Rotation paths and how fast each direction turns (degrees per step):
Each turn is a multiple of 5 degrees from 10 to 175, or 0.
Each row of a path follows its step; steps can be skipped.
path 1
step 0: [  1   9 -11  13  -8 -12   7   2  -8   8   9   1   7  -8 -15   2 -15  -3
   2 -10  -3   9  -7   7  19  15 -24  10  -1  16  -3 -14 -14  -4  16   5
  10   2   1   0   9 -10  -7 -13  20  23  -8 -14  -6  -9  -9  20   7  -7
   9]
step 1: [ -6  21   2  18  12  -4  -9 -11   0   2 -12   5   6 -11  -7   0 -12   4
 -31   0 -16 -16 -18  16   4   8 -16  18  -4  13   1 -14 -15  -2  -3  -7
  -6   4   3   5   6   0 -11   6  22  -5  -8   0   5 -14  -2 -11  -4   2
   1]
step 2: [ -2  -4  -1  14 -13  -8   9  -2  -7   4  -5   1   9  -1 -14 -10 -17   0
  -2   1   8   7  -7   2   2   6 -15  32  -1   3 -12  -9 -17 -15  12 -22
  -6 -13  11   9   2   3   2  -5  11  12 -22 -13   2  -6  -2  13  20   8
   1]
step 3: [  6  10  -7  21   2   5  -4   6 -17   6  -4   0  12 -15  -9   8  -9  -6
 -12  -1 -10 -30  -6  -7  -5  -6 -11  12 -19  10 -17  -8 -20  -9  -4  -8
   9   2  12 -12   8  -3  -5  13  21  -3   1  -2  -6  -3  -6  -4  10  21
   1]
step 4: [  4   3  -5   6  -7  -9  -2   4 -16 -10 -18 -10  13  22  -7  -9   0  -3
  -5   4 -15 -15  -8   0  17   9 -22  23  -3  -6  -4 -13 -15 -17  12  -8
  -2   2   5   9  -1  -8  18  -1   1  18 -11   3   4   3  -2  13  12  19
  12]
step 5: [ 11   6 -20  24 -14   5  -4  12  -9   4  -4  -4  16  -1 -22   3   3  -3
 -16  -8 -20 -13  -4   2  -9 -12  -7   1  -4   4  -2 -14   5   8  11   9
   1   2  10  -9   9  -4  -1   0  27   6 -15  -9 -11 -14  -9  15   3  11
  16]
step 6: [  3  10  -9   2  -3 -11   1  -4   8  -7  -4   4  12  13  -4   9 -13 -12
  -9  12  -8 -25 -21   7   6  12 -16  10   6   4  23 -11  -1 -14   7 -12
   2  -2   7   7   6 -10   6  -1  20  23  -3  14  -4 -18   2  13   7   5
   5]
step 7: [  2   4  -5  13 -12 -11   4   4   5   7   1 -12  23  -3 -21  12  14   3
 -12 -19  -4  -2 -24   6   1  -9 -21   9  -1   1  -8 -15  -3   7   2 -15
  -5 -24   9  -3  -2   0   2   7  16   6 -17  -3  -6 -19 -12  -1   4  -5
   2]
step 8: [  4   4   1   6  -2 -15   1 -10  -6   0   9  -4   7  -9 -11   6  -3  -4
   4  -3  -2 -25  -7  -1   8  -6  -9  21  11   9  18   3 -13  -6   7 -26
 -13   6   8   1  15 -14   4   9  23  -3  -3   6  -6 -17   6  11  13  23
 -11]
step 9: [ -6  -1   4   8 -12  -5   6  -3 -10   2  -5  -6  30   4  -8   6  -3   0
  -2  -6  -2   3 -19 -11  16   0 -18  11   8  -6 -15 -15  -4 -12  -7  -6
   1  -2  -4 -17   3 -14  22  15  18   2 -13  -8  -6 -11 -20  -9  -2  18
   2]
step 10: [  4 -10  -9   7 -17   0  -5  -8  -7  -5  -1  -5  14  -2   0   3  15   2
 -14 -13  -4 -24  -8   1   0   1   6  28  17   5  -1  -5  -9   3  10   3
   1  23  11   4  24 -11  -2  10   6   8 -15   9  -7 -14   2  -1  11  24
   4]
Directions:
[ 2  2  2  2  2 -2 -1  1 -5  1 -3  0 -3  2 -3 -4  2  1  3 -1 -5  3  0  4
  4 -2 -1 -1  3 -2  5  4 -6  3 -4  2 -5  2  2  3 -1 -4  3 -1  3 -5  4 -5
 -1  1 -4  1 -2 -1  2] -> 95
[ 1 -2 -3 -2 -3  1  1 -2  3  5 -2  2  5  3  0 -4  1 -1 10  3 -2  1  0  3
  3  3 -2  3  1 -1 -7  2  3 -1  2 -2  0 -2 -3 -2 -4 -2  1  2  3  2  1 -2
  4  2 -2  3  0 -5 -1] -> 160
[-3 -2 -4 -2  6 -3  0 -3  7  7  3 -1 -2 -1  0  6  3 -1  0  3 -1  3  1  0
  1  0 -8 -3  1  2  4 -4 -1  0  2  1 -3 -4 -2  4  0 -2 -3 -1  3 -2 -2 -2
 -1 -2  4  1 -4 -1  0] -> 55
path 2
step 0: [ -1  -5   9  -9   3   8 -10  29 -18   9  -9  15   4   0  17 -11  -1  11
 -12  15   8  -9 -19  27   6   3  -8  -5   9  -8   2  21  14  -2   7 -14
   3  -4  -2  -6  -6   9  10  -9   6  10  -7 -13   3  14   7 -10   3   3
 -10]
step 1: [ 16  -4   6  -1 -22   8  -8  -7  -1   2   0   9   0   2  12  -2  -6   8
  -1   1   3  -9  -8 -11 -20  -5   8  -3  26  29  -3  -8   5 -13   0 -24
  10  12   3 -15  -6   2   2  -5  -1  10  -3  -3  10   2 -22 -19  -8 -16
  -3]
step 2: [-18   2   3  24   7   1  -6 -13  16   1  -3   7 -10  14 -19  -1  14   8
  -6   2  -3   7  13  -6  -8  -8  10 -10   7   1 -25   1   7  -8 -20  -8
   7 -16  -2  -4   4  -9  -9  11  12   7   2  -8  14  18 -17  -4  -9  -9
  13]
step 3: [ -1   5  11  12 -14  -1   0  16  -3   8 -21  10   2  12  -9  -5   2  12
   6   2 -16   2  22  17   6  10 -10  -1 -13 -23 -14  16  19   4  21   1
  18 -11   0   8  -2   8  -4  -3  -4  -2 -15   3   3  -8 -14   0  -3   3
  13]
step 4: [ 22   2  14 -13  -3  -4   8   3   5   3   5   0  10  -4  -4   0 -14   6
 -17   4 -18  -5   8  -6 -12  -2  11  14   1  -8   2 -18   3   2  14 -10
  -9   3   0   4  -4  17  13 -17 -24   4 -22  -8 -11   2  -5   5 -21 -16
  15]
step 5: [ -4   8   9  -4  15   3  -5   4  17  -5 -14  -9 -28   4 -18  -4  -3  -2
 -12  20  11   5 -15 -12  -3  -7  12  -2   0   8  19  -4   1  10  10  -8
 -13 -26  11 -10  -2   0 -11  -9   3   4   0 -16  -2  17   8   6 -18  -7
   2]
step 6: [  6  -8  16   6  -6  13  15  17  -7  -3 -19  -4 -18   6  13   8   0  -6
   7   8   1  15 -10  19   2  21   0   4   9  11   4   6  17  -1  15   8
  15 -12   3  -9   9   4  -4   6 -10  14  17  -3   8  21  -5  -9   5  17
   4]
step 7: [ -4 -21  11  13 -13  -2   2   4  -6   3   7  -6  19  11   3  -4  -2   8
  -9  -1  -8  -1 -19   1 -33  -6  -4  32  11   9  -9  -4  10 -13  -8  -5
   3  -4  -4  -4   0  20  21   1   4   1   1  -2   2   7  -4 -10   9   6
  16]
step 8: [-16 -10   4   5 -15  -2 -20  -7  13   9 -22  -6   9  15 -14  11   2  -4
 -20  11  -3 -14  -6 -16 -11  -4  -3   0   4   4 -18 -10  10   5  -4 -18
 -10 -17  19   8  -4 -19 -11   6   8   5  -7   0  -6 -17  -5  -6  -1   1
  -4]
step 9: [ -1   7   3   0  -6   4   3  17  10   7 -18   8   5  -7  -6  16  10  11
   6  -3 -18  19  14   8  15   7   9  -2 -14   0 -26  -7  10   4  11 -14
 -15 -11  -6 -10  17  -2   4  12 -10  17   7   2   5  -5  -6  -1 -19   6
 -18]
step 10: [  0   0  -7   1 -15 -19  12  20  -1 -10  -4  -6 -20  -1  10  -7 -15  10
   1  10 -14  15   0   1  -9 -13  15  27 -11  -5  -6  15  -2 -10   6 -13
  -2   5  -7   0   0  11  21  -5   5  -2  -5   2  -3  -2  -8  26 -17 -10
   1]
Directions:
[ 0 -6  2  4 -3 -3  4  3 -3  4 -5  2  5 -8  1 -6  4  0  0  2  1  4  2  4
  4 -1 -4  2  1  3  0  1  2  2  2  3  1  5 -3 -3  0  2 -2  0 -1  3 -1 -1
  1 -1  2  4  0 -4  1] -> 115
[-4  0 -1 -2  5  1  5  0  0  1 -1  5 -1  0 -3  2  2  5  2  7 -4  1  1 -4
 -1  0 -5 -1 -1  1  0 -2 -3 -2  2 -1  0 -2 -5 -2 -4 -3 -8  1 -2  1  4  4
 -2  4 -1  0  2  3 -1] -> 110
[ 3  0 -1  1  6 -2  2  2  1 -1  1 -1 -2 -1  6  1  6 -6 -2  1  5 -3 -2  1
  1 -2  1  1 -1 -1 -3 -7  2  0  7  0  2 -2  4 -3 -4  5  0 -4  1 -2  2  2
 -1  3  1  2  4  1  1] -> 55
[ 0  1  2 -6 -4 -4  4  1  5 -3  0  3  0  3  1  5 -1  4 -6 -3 -1  1  1  5
  3  2 -4 -3 -4  3 -1  5 -1 -1  0  2  7 -2 -1  0  2  6  3 -1  4  0  2  0
  0  2  2  2  2  1 -1] -> 110
[-3 -3  1  3  0  6 -1 -3 -3 -2  4 -3  1  0  1  1  1  0  0 -1 -5 -2  4  0
  0  0  1 -2  7  8 -3  3  1 -3 -1 -1 -1 -5 -1 -5 -3  2 -1  1  4  3 -4 -2
  0 -4  2  0  8  2 -2] -> 60
